One turn moves each row of this set onto another row. After a few examples, where does it send each row asked below?
nebud: [ 10  -7   2   5  -5   3  -2  -8  -7   3  -1  -4   4   8 -10   7  -6  -4
   2  -6 -16   8  12 -19 -12   2   1   5  10   0  12  -2  -7   8  -3  19
   4   5]
Mek: [  3  -7   7   2  -3  -5  -4   6  -6   6   5  -7 -11   6   1   6 -10  -7
  -2 -10   3  10   7  -2 -15  -3  -6   3  22   1  22   4  -1  -6   5   1
  -1  -9]
gosik: [ -1  -9   5   0   3  -7   2  -4  -6   3   3  -1   0   2 -16   5  -2  -4
   2  -3 -17   9   8 -19  -5   2   7   3  17  -3  11  -1  -5   6  -6  20
   9   2]
nepa: [ -1  -9   3   8   1  -1 -15   2  -1 -19   2   2  -7  -2   7  -6 -14  -4
   3  -5  -5   8  11   4 -17   6 -11   3  -4  -5 -12 -13  -5   2   6   0
  -7  -6]
reme: [ 12  -5   2  20  -5   4  -1  -8  -2   6  -5  -6 -10 -13  -4  -3  -3 -14
  -5  -3 -14   0  16 -15  -5   2  -4  -3   2   4   6  -4  -7  -4  -1   4
   9  10]
vori: [ -1  -8  -2  22  -9  -8   0  -2 -11   1  -5  -1 -13 -15  -2   3  -5 -11
  -3  -4  -7   9  14  -8  -7  -1   5  -5  -4   7  11   2  -5   3   5   4
  14   3]
kimeg: [  0  -9  11 -11  -2   1   3  -4 -11  -2   9 -20  -2   5 -14  -5  -8  -8
  -7   2 -12  12  10   7  -4  10 -10   1 -14   1   0  -4  -7   4  -2  -1
 -13  -1]
zazez: [ -6  -6   7   1   8  -5 -12  -6   8  -8  10   4  -9 -10   3 -12  -7  -6
   0  -4 -13   9   6   2  -9   6 -16   2   7  -7 -20 -10  -4  -8  -7   6
  -3  -4]
puvi: [ -7  -6   2   6  -2 -11   2   1  -8  10   7   4   8 -17   9  -4  -2  -2
   1  -5   2   9   7   8   3  -4   5  -4  10  -4   2   3  -2  -5   5   0
 -28  -5]
popi: [ -4   5   2   3   1  -4 -10  -1 -13  -9   6   5   2  -3  -6  -2   5  -3
   9  -6  -1  14  12   1  -2  -3   5  -3 -11  10  -6  -3  -2   6  -7  -6
 -25   9]
Zorar: [ -2  -3  10  11  -3  -3  -7   3   7   2   4 -12  -9   1   0  -2 -12   7
  -1 -15   7   7   2   0   8   0  10  10   2  -8  -4  -9  -2  -5 -10  10
   5   0]
Sasor: [ -4  -3   9 -16   1  -8  -1  -7   2   4  -3  10  -2 -11   4 -17  -2   3
  -1  -5 -16   6   2 -14  -3  11   6   0  -1   4   3   1  -1   8  -1 -13
  -3  -2]
mosef: [ -6 -13   4  13   1  -9  -6  -3   1  -2   5   1 -20  -2  -2  -1  -3   1
   1  -8  19   8   7   8  -6   9  11   1   2  -5   1  -4  -5  -5  -1  10
   3   2]
Kur: [ -7   5   5  -8  -5  -4  -9   3  -4   3   9  14   0 -12  -3   1   2  -4
  -5 -16 -13  12   6   3   2   7   9   2  -2   7 -11   2   9   0  -7  -1
 -19   6]
vufiv: [  0  -8  -2   5  -4  -7   0 -12 -12   4   3   2  -1   3 -11   9  -3  -4
   3  -5 -12  16  10 -13 -15   0   3   0   8   4  14   7  -6   8  -3  22
   8   2]
noba: [  5  -1   6  -6  -3  -4  -1 -12  -2   3  -8   1   1  -2   8 -17  -8   5
   6  -5 -16   6   2 -18  -6   7   0   0  -9   6   3  -1  -7  10   1 -14
 -11  -1]
nemen: [  1  -1   3   5  -2  -4  -1  -3  -6   2   4   4  -6  -1  -2  -1  -3  -7
   7  -8 -17   7   0  -8   0  11   4  -2  -3   2 -16  -3  -2  -1  -4  -2
 -34   4]
Komeb: [  6  -4   9   2   4  -3  -4  -2  -2   7   8 -11 -10   6  -3   1  -4  -9
   1  -5   3   9   9  -5 -12  -6 -12   1  26   1  19   1  -5 -10  -3   0
  -2  -5]
Pagi: [ -8 -11  12 -14   0  -6   7  -3  -9   4  12 -16  -7   0 -15  -4  -7  -9
  -9   1 -16  14   4   8  -1  13  -6   1  -8   0  -3   0  -4   1  -4   3
 -10  -5]
Non: [  2  -3   2   6  -4  -1  -2  -4  -7  10   5   3  12 -15  10  -5  -1  -3
  -2  -7   3   6  14   9  -1  -4  -3  -3   7  -2   4   1  -2  -5   5  -1
 -31   0]
samus: [ -2  -2   6  17  -4  -8   2  -1  -2   8  -1  -8  -9 -18  -5  -2  -5  -9
  -5  -5 -17   8   8 -15   7  -7   4  -2   4   3   4  -1  -4  -2  -7   5
  17   3]
gamab: [ -1  -2   6   5   0  -4  -1   1  -4   9   6  -3  13 -14   7  -7  -2  -2
   1  -5  -1   5   9   4   8  -8   0  -2  11  -6   1  -3  -3  -6   0  -2
 -30  -2]
zopok: [  8  -3   4  16  -4   3  -8 -17   7   8   5  -6 -14   2   2  -4  -6   2
   0 -14  11   8   7   4  -6   5  -5   4  -1  -2  -4  -3  -6 -11 -10  13
  -2   8]
dupi: [  0  -4   8   4   0 -10  -1   2  -4  11   8 -14 -11   6   0   4 -11  -5
   2  -9  -2  15   1  -6  -8  -9  -8   2  23   1  17   5  -4  -9  -3   2
  -1 -11]
tar: [ -4   0   4  -9   0  -9  -3 -16  -4   2  -2   9   0  -9   5 -17   1   5
   5  -3  -8  14   6  -9  -9   3   0  -3 -10  12   6   5  -5  11  -3 -12
  -4   1]
tel: [ -6  -7   8 -13  -4  -3   2  -5 -13   2  12 -13  -3   0 -13  -2  -6  -7
 -10  -2 -10  18  10  15  -8  10  -8   1 -15   5   2   3  -3   4  -2   2
  -7  -3]
dite: [-13  -1   3   5  -1 -11 -14  -2  -1 -10   9   3  -4  -8   8  -5 -14   2
   2 -10  -9  22   4   8 -10  -5 -11   4  -6   0 -14  -3  -1   0  -4   6
   3  -9]

puvi moves to Non
tar moves to noba
vufiv moves to nebud
Where do these go?
zazez moves to dite
Zorar moves to mosef
vori moves to reme
Mek moves to Komeb
Pagi moves to tel
popi moves to nemen

One turn moves each row of this set onto another row. After a few examples, where does it send each row asked below?
zut: [ -5 -14  -4  -4   0 -16  -4  10 -13  -9   0   7 -19  -8  -7   6]
Tugod: [  7 -12  -4 -11   1 -20 -14  15  -5 -12   7  13  -1   7  -7  16]
kom: [  8   8 -18  -3  -2 -10 -14  18  -8   0 -12   0  -5  12  -7   8]
Ruf: [ 16  -6   8   2 -12 -18  -3   7  -4  -8  -5  -5  -4   3 -17  -6]
tesa: [  8 -13  -1  -7  -1 -21 -17  11  -1 -11   5  12   4   7 -11   9]
Nupes: [  0  -4   7  -1  -7 -15 -19   7   3 -17   6   4  -1   7  -2  -4]
vem: [ 11  -3  -3  -4  -9  -2 -16  14   5  -9   4   8  -6  18   2   3]
ren: [  0   0  10  -4  -7 -14 -17   8   0 -14   8   6  -5   4   0  -5]
tez: [  9   5 -11  -6 -12 -18 -18   3 -13  -8 -21   6  -6   5  -6   2]
sular: [  2 -11   1 -11  -8 -24  -9   7 -10  -8 -10  21 -15  -3  -2   7]
bati: [  5  -9   0 -12  -5 -21  -4   7 -13  -8 -11  22 -15  -3  -3   3]
sul: [ -5  -5  -7  -6   5 -20  -8  13   0 -12   2  15  -7   4  -4  18]
Kovi: [ -6 -15   0  -6  -2 -13  -9   4  -8  -9   1   9 -20  -2  -5   4]
Kevum: [  0 -17 -10 -10 -10 -10   2  12  -5   1  -8  10 -16   2  -4  -4]
fuza: [  1   4 -12  -3  -4  -8 -13  11 -12  -1 -19  -5   2  -2   5   4]
mam: [ -6  -4  10  -9  -2 -11   2  16  -6 -12  -1  10   0   0  10   0]
Tizun: [  5   4  -9  11 -10 -15  -1  15  -4  -2   1  -5   1  -7  -8   5]
Zati: [ 12  -1   3  -3  -8 -14   9  11  -3  -5  -2  -3  -2  10 -19  14]
Guraf: [  5   9  -8   5  -4 -17  -4  16  -6 -13  -4 -12   2  -5  -3   9]
rif: [ -9   0   6 -10  -7  -4   0  12  -3 -15  -9   9  -8  -5   3  -6]
dudi: [  8  -9  -1  -3 -13  -9  12  16  -5  -4 -14  -9   1  10  -9   2]
nedud: [ -4   0   4 -10  -5  -7  -1   7  -8 -18 -13  12 -11  -5   1  -6]
zep: [ 12   8 -20  -2  -1  -7 -10  16  -6  -2 -11  -1  -3   7  -7   9]
dil: [  5  -4   9 -12 -11  -7 -15   5  -1  -6   3  16   0   6   5   5]
siref: [ 11  -9  -1  -1 -17 -12  12  16  -1  -5 -11  -8  -1   6  -5   2]
Ninog: [  3   4   4 -10  -6 -23   3  19 -12  -2 -19   2   3   7 -12  14]
zusa: [  7   3   3 -12  -4 -19  -1  12 -11  -3 -22  -3  -5  17  -1  12]
bel: [  5   1 -11   9 -16 -14   4  14   1  -1   0  -4  -3  -5  -8   4]
peler: [ 13   2   0  -3 -11  -8   4  11  -6   0  -7  -5  -3   8 -21  11]
deg: [  3   3  11 -14 -11  -9 -15  10   2  -9  -1  13   4  10   5   8]
Zev: [  7   1 -13  -4  -8  -7 -11   9 -11  -2 -19 -12   0   1   0   7]
sil: [  8   3   0 -11  -3 -15  -7  17 -11   1 -19  -3  -7  20   1  11]

Tizun moves to Tugod
fuza moves to zut
Where do these go?
peler moves to dil
dudi moves to ren
siref moves to Nupes
sul moves to Ninog
tesa moves to sil
Kevum moves to Ruf

